In the data rows, the value 128 means zero.
Every row has a hidden score. How much higher is the second row's score than the first row's in each pair? 20 means about the same, 40 much higher and 0 much lower. The score is a weighted sum of the row's numbers plus the product of two more (or one squared), each taken from its middle value.
[135 131  98 118 116  85 120 102 139  96 106 120  94 120 109 105]
[135 123 126 123 136 139 132 106 103  83 114 126 120 127 134 132] 19
[119  88  97 137  66  99 143 112 116  96  90 148 117 159 177 169]
[136 144 134 163 151 161 111 133 169 117 137 177 158 142 133 134] 13
[109 118 154 130 125 128 124 141 155 122 157 142 132 148 173 160]
[109 109 143 149 144 126 110 111 105 114  95 137 119 130 110 107] 23
[185 159 196 154 150 197 133 149 124 133 131  95 139 127 107 119]
[102 108 106  80  89 119  76 106 115 109 117 105 108 129 125 111] 21
[106 110 117  94 154 107 109 115 112 118 126 116 134 129 125 103]
[123 111 118 105 124 117 129 135 149  98 138 157 160 169 193 163] 21
[191 194 211 234 160 156 130 136 171 138 118 120 134 104  90 107]
[131  95 101 120 120 105 118 147 126 145 137 174 183 171 192 167] 16
[139 153 109 114 119  78 113 140 104 128 114 113 124 178 126 115]
[127  86 120 130 142 103 121 120 125 111 144  87 132 116 118 117] 29
[124 133 121 128 139 117 139 112 138 120 146 121 140 141 128 146]
[105 112 126  93 117  98 136 115 163 134 149 157 157 108 124 128] 21
[149 159 122 134 132  98 113 130 102  80  72  98 102 129 116  94]
[138 151 138 163 147 152 170 150 140 151 121 125  92 115 131  88] 19
[ 91  92  82  74 113  85  91 126  96 105 108  80 123 113 131 169]
[136 160 147 156 182 137 104 124 151 126 120 119 121 113 104 142] 20
[109 122  89  93 134  97 104 112 116  68 121 110 104 128 113 105]
[113 136 111 125 122 120 124 149  97 126 128 174 136 142 115 104] 20
[121 126 136 145 112 144 140 159 186 166 138 179 150 138 178 136]
[178 137 141 155 163 192 250 176 163 190 198 135 142 109 135  93] 16
[122 106 142 123 115 115 125 104  94 114  70  86  48  51  37  43]
[136 130 142 125 150 126 107 138 102 120 110 107  91  97 134 111] 15
[ 91 120 105 113 107  63 104 113  89 110  78 100 100  96 115 114]
[144 132 133 120 143 118 117  97 110 122 104 147  94 119 157 131] 21
[125 133 124 118 143 104 127 139 128 115 169 135 123 133 178 134]
[160 147 124 159 153 141 144 143 122 134 123  86  81  76  81  90] 19
[183 189 172 181 187 186 155 170 119 121 135 139 119 120 139 103]
[217 185 141 199 159 169 153 142 144 136 113 160 141 149 109 125] 27
[129 135 158 135 123 142 154 151 175 186 165 147 186 157 131 164]
[145 146 148 131 101 133 122  99 114 113  57  89 148 141  84 104] 27
[102 119 126 147 106 127 148 165 119 144 125 111  73  93 137 102]
[ 93  70 108  52  55  85  95  89 110  72 115 121 111 147 172 139] 23
[160 127 122 123 116 174 145 119 151 145 181 170 121 126 159 154]
[117 109 144 112 113  92 105 149 126  86 117  76 118 119 124 137] 32
[142 140 121 130 126 148 136 127 133 137 154 160  95 204 166 160]
[131 141 134 124 122  93  75 101 106  98 109 101  97 103 128 116] 14
[166 150 158 127 162 182 154 146 152 154 151 174 140 135 145 114]
[155 129 113 149 163 125 141 129 121 156 136 137 128 123 138 136] 22
[146 140 146 168 117 144 140 102 156 100 121 131 144 132 101 108]
[ 68  88  43  65 107 115  90 139 118 128 155 150 162  82 106  90] 15
[141 153 149 181 160 181 177 154 163 141 132 122 101 117  52  94]
[142 142 135 116 115  95 106  84  62 117 109  44 122 125 127 127] 18
[ 30  52  83 100  75  84 120 127 127 151 170 180 109  88  87  89]
[ 99 122 124  97 121 124 129 141 127 169 160 153 183 109 188 152] 7
[108 104 125  76 131 131 141 145 135 176 134 179 217 154 154 116]
[ 75  32  95  93 107  85  45 119 114 112  69 128  83 118 136 124] 39
[137 122 117 114 106 138 135 128 171 134 130 136 123 141 173 161]
[137 128 126 130 163 152 126 161 158 158 145 175 185 141 121 129] 19
[ 91 106  83 116 131  79 128 107  98 122 101 110  79  87 144  60]
[138 138 107 125 122  98 108 115 129 123 114 135  92 123 112 127] 24
[113 129 113 126 164 137 141 136 136 184 122 127 131 148 133 154]
[110  98  72  72 126  75  77  99  97 119 106 113  91 115 111 113] 8
[119  92 108  76 125 159 124 142 153 131 154 128 152 128 125 108]
[ 90 131 100 108 139 122 130 128 152 187 129 133 246 167 151 122] 17
[ 92  76 100 119 118  91 121 143 117 117 146 119 125 134  92 140]
[169 171 149 143 149 135 165 151 125 125 146 129 107 113 130 152] 12
[134 131 142 166 129 130 145 167 159 145 102 113 137 147 157 165]
[144 125 113 117  98 112  93 122 125 124 146 141 138 144 182 157] 17
[122 107 127  42 114 131  96  90 100 119  97  93 109 117 110  76]
[138 168 151 123 163 136 138 116 132 128  86 117  95  99  54  85] 24
[157 168 146 136 103 119 102 107  92  86  93  85 110 133 111 148]
[109 125 122 122 116  77  82 126  82  90 108  72 148 113 104 182] 23
[151 148 145 141 138 126 153 131 147 121 125 120 116 111  98 132]
[157 114 114 129 144 130 134 119 134 100 146 127 126 110 154 149] 23
[123  93 111 102 118 124  92  99 106 104 146  93 107  97 102  91]
[127 138 106 132 113 135 192 135 144 159 148 143 112 154 142 143] 8
[193 171 155 172 134 186 145 133 116 147 127 126 110 126 102 112]
[123 117 135 105 123 145  98 122  83 150 158 106 143 202 139 183] 26
[130 138 100 111 116 110 100 106 102  93 108  87  98 168 139 128]
[102 108 165 129 128 126 153 146 174 148 159 166 247 179 170 122] 15
[136 136 144 151 138 140 145 109 132 102 114 106  83 101 101  99]
[124 139 105 135 135 116 123 108 113 130 100 103 128 113  62  55] 16
[110  94  79 119 109  99 122 135 156 118 131 129 126  89 112 115]
[ 39  94  78 121 101 101  97  88 116 114 122  93 113 120 103 142] 20
[164 148 138 149 106 113  96 111 105 112 125 117 129 146 149 145]
[116 132 159 136 153 163 227 149 152 155 213 161 154 145 138 107] 16
[154 169 146 165 157 122 130 157 121 117 121 141 125 105 141 148]
[ 87 147 120  84 125  83  73 133 132 109 115 104 137 149 164 167] 22
[127 163 168 143 171 152 137 181 153 115 127 127 126  66  91 131]
[124 137 149 134 186 148 138 127 146 131 157 168 155 187 193 149] 21
[145 120 122 109 104  99 105  79 121 107 155 155 140 143 137 137]
[119 146 124 108 111 129 128 127 116 149 161 178 151 157 174 189] 15
[123 129 139 171 184 161 164 163 175 155 186 151 170 146 127 118]
[111 100 131 132 116 126 115 107 100  71 119  86  55 159  30  84] 32
[123 105 104 120 115 121 142 122 126 109 144 137 148 147 135 135]
[148 172 190 171 173 201 165 189 175 205 181 227 158 171 158 134] 23
[150 137 146 124 128 129 120 112 120  96  70  63 111  86  38  66]
[ 70 111  60  53  37  74 115 120 130 112 115 134 150 169 154 140] 17
[ 90 113 129 134 135 127 153 168 171 145 245 161 192 215 162 204]
[ 96  85 115 106 125  76 101 109  88 132 137 143 149 209 209 158] 22
[ 40  88  92  71 125 106 101 100 120 109 112 125 175 115 124 106]
[110 175 113  89 105 131 127 128 103  97 120 104 124 117 163 117] 15
[128  88 125  85 123 141 134 136  93 121 107 144 124 136 156 180]
[134 150 145 165 132 136  94 164 112 114 115 136 135 109 118 111] 12
[130  93 115  58  58  92  58  22   5  70  77  52  97  96  88 160]
[117 116 133 115 107 120 113  98 134 127 123 127 152 139 182 179] 16
[133 111  89  64 121  85  78  81  98 116 117 144 141 139 151 229]
[174 175 163 148 145 148 193 171 102 114 140 135 134 115 173 132] 9
[116  98 142 119 154 122  88 113 124 102 123 108  86  95  83  38]
[ 89  85 102 126  82  71  87 122 106 161 117 123 141 111 177 166] 13
[ 89  75 109 123  95 130 124  98 142 110 129 109 125 124 139 132]
[131 141 128 149 116 116 113 116  85 103  90 130 103  81 125  84] 13
[200 139 147 154 189 162 147 122 118 134 104  58 124 122 119 123]
[116 118 156 139 164 133 146 169 152 152 114 122 108  93  88  70] 23
[127 134 131  98 120 139 143 114 111  89 125 113  92  67  85 114]
[151 184 180 152 132 141 113 114 128  78 116 108 101 102 137  94] 26
[ 99 106  92 108 117 110  89 107 121 160 137 141 153 156 138 149]
[153 226 148 149 165 120 119 123 126  93 133 113  96 107  73 116] 12
[119 127 143 127 120  94 109 136 105 130 105 125  79 105 131 107]
[245 199 227 202 227 156 191 183 146 126 112 116 138  91 104  86] 15
[ 89 121 135  82  98 127 123 136  79 124 163 146 153 206 177 170]
[130 122 158 153 144 167 112  93 139 138 134 126 137 111 135 126] 21
[148 123 105 128 102 134 122 125  42 112  97 118  72 107 129 122]
[172 190 137 199 178 154 142 142 143 128 111 126 112 112 114 144] 17
[225 176 205 181 174 180 139 136 125 134 102 127 113 104 109 146]
[153 122 115  98 128 124 123  95 147 121 108 128 160 160 177 156] 20
[145 140 125 178 137 135 144 150 115 172 139 128 109 122 114 138]
[146 166 165 167 122 140 142 129 130  99 130 122 136 131  98 115] 22
[181 153 183 166 165 112 151 124 134 147 104 118  75  97  83  72]
[123 127 156 145 146 146 131 154 126 121 164 126 102 116  92  96] 26
[114 118 104  79  89  83 100  84 124  99  87  89 122 107 131 122]
[134 160 131 122 144  96  88  69 118  92  83  96 118  90 102 115] 18
[125 135 118 175 137 129 154 161 163 131 145 135 159 126 102 127]
[140 159 159 158 136 122 131 111 206 114  79 133 113 105 117 104] 22
[ 76 118 114 128  75  99 126 128 150 154 106 160 145 110 101 118]
[116 125 112 142 119 112 120 116 106 118 109  47 113 129   6  94] 22
[155 132 158 138 134 139 117  85 106 135 119  96 132 120 122 129]
[116  85  96  97 120  98  95  78 105 116 108  84 102 115 129 115] 23
[145 154 151 128 139 141 152 127 110 141  99 114 101 119  95 105]
[ 84 111  69 111 129 113 101 120 136 155 132 123 147 130 101 105] 19
[138 123 132 143 137 152 175 199 157 165 158 138 177 162 119 124]
[126 115 123 107 108 121 124 128 133 114 132 123 119 128  93  93] 24
[ 89  98  84  87  91  78 113 108 100  68  82 147 108 114 120 104]
[165 145 158 187 149 143 190 162 145 179 148 181 116 138 121 128] 19
[132 135 147 135 127 100 122 114  40 120  84  37 114  53  99 105]
[129 108 124 115 129 134 151 145 126 129 137 154 198 139 141 150] 14
[158 145 172 159 150 150 135 138 174 132 142 132 122 141 107 134]
[119  98 106 113 130 135 130 132 156 157 175 162 155 120 130 112] 17
[114 139 131 112 102 140  96 117 129 126 176 168 191 192 221 251]
[143 148  98 152 130 200 171 162 159 140 174 141 148 187 125 148] 23
[158 147 181 175 158 135 144 125 126 127 111 130 106 125 102 118]
[123 113  69 113  62 106  89  63  99 114 113 127 114  97 124 163] 18
[ 95  90  78  92  65 116  89 109 125 113 154 147 161 162 174 188]
[124 142 151 172 135 132 143 155 142 155 159 142 137 163 141 127] 19
[ 82 108  81  99 116 112 128 138 181 160 141 144 154 146 148  90]
[135  94  93 104 133 102 122 105 137 119 123 128 133  87 130 135] 22
[120 102 143 127 127 136 131 124 125 136 130 188 138 135 122 161]
[127 121 135  93 105 120 150 129 152 133  88 159 175 155 124 127] 20
[ 57  67  73  62 100 109 106 142 129 137 141 153 115  91 119  97]
[ 91  89 101  91  86  47  90  91 112 122  92 105 168 113 135 141] 19
[201 157 168 133 118 130 141 128 117  79  83  71 127 123  95 107]
[112  93  70  82  98 116 143 141 136 135  96 120 133 105  91  94] 19
[ 97  94  90 107 104 122  96 129 114 144 143 147 137 135 143 125]
[158 141 163 157 170 111 131 121 119 119 115 116 108  69 103  59] 24
[112  86 109 101 115 115 116 128  89 111 134  84 123 141 111  90]
[143 124 164 155 154 164 169 152 120 153 151  79 102 115  80 106] 20
[161 184 142 142 132 119 146 120 113 133  97 106  93 146 152 137]
[100 116 150 127 132 124 125 136 114  90 128 163 127 145 126 120] 22
[141 138 136 133 112 147 144 129 192 139 146 156 167 140 145 142]
[161 184 138 154 173 197 171 188 167 188 194 157 135 132 138  93] 14
[ 11  82  73  93  62  83  64 107  82  99 124 105  79  75 140 108]
[143 148 129 117 159  74 116 111 134  95 119 105 107 132  94 125] 11
[134 152 110 129 146 130 134 120 136 118 118 113  74  93 118 160]
[ 85  82  79  57  31 113 112  26  86  49  74 152  83 148  57  94] 34
[162 133 152 165 122 137 147 145 131  95 115 118 129  85 128 114]
[107 135 120  95 171 164 160 142 163 166 164 147 136 157 167 149] 12
[109  84 125 128 118 136 131 135 138 141 161 206 212 187 153 155]
[133 126 115 107 104 117 123  70 117 110 114 110  78  86  91 126] 19
[122 143 137 148 112 173 154 160 135 129 127 111  96 117  99 116]
[108 133 133 112  94 130 107 113 135 144 137 135 152 208 186 155] 22
[145 158 160 173 134 160 142 103 126  88  83  85 141 136 108  93]
[152 153 156 144 110 115  80 100  91  87 113  94  95  99  52  70] 31
[173 158 215 179 151 139 132 144 113 118  89  86 108 100 138 111]
[116 100 110 103 107  53 107  85  93  47  70   4  56  85  72  82] 32
[149 115 142 135 108 124 148 145 121 142 121 128 148 143 137 137]
[147 129 167 167 179 251 215 239 196 171 155 208 150 128 118 108] 25
[ 92 100 119 124 131 133 131  65 130 140 125 153 118 101 108 120]
[164 173 146 159 141 159 126 144 126 151 142 119 133  89  71 112] 16
